A single turn carries every row of the set below to another of its rows. Some are shown first; where does it send the rows asked next?
gid: [-13  39  21 -31  -9  -2  -4  40  31  -2 -29  -1]
rati: [-19 -19  33 -43 -43  23   4  17  25   2 -15  -1]
radi: [ 25   0  21 -11 -10 -18  -2   3  21   9  17 -22]
rizo: [-22  15 -31 -23 -15 -19  -3  -2  27   5  -7 -13]
leb: [ -5  20 -27 -39 -30  14  15  18  42  17  -4  16]
nake: [ 11   9  23   6 -25 -23  22   9  33 -11  -2   9]
Nira: [-24  -9  -7 -44   5 -21  11  48  12  -4   8  14]
gedov: [-19  16  49 -19 -13  37   8   9  25  10   7  10]
finov: [  3   1  16 -16  -6   0 -23  11  -5 -17  17  24]
rogov: [-38   4  22 -38 -34  -3   4  17  -4   9 -33  19]
Vit: [-22  14  -1 -48 -45 -26  16  17  36  29   8 -11]
Gepaf: [-22  28   8 -26  12  -2  23  11   5  27  29  21]
femak: [-16   0   8   7  -6 -12  21  40  39  41  -7   1]
vusep: [ -5 -27  39 -20 -10  -8  12   2  -4  30  -1  -4]
dez: [-25  10  -3 -24   2  27 -22  15   4  22  24  17]

Vit goes to rizo
gedov goes to vusep
radi goes to dez
And these:
Nira goes to gid
nake goes to Gepaf

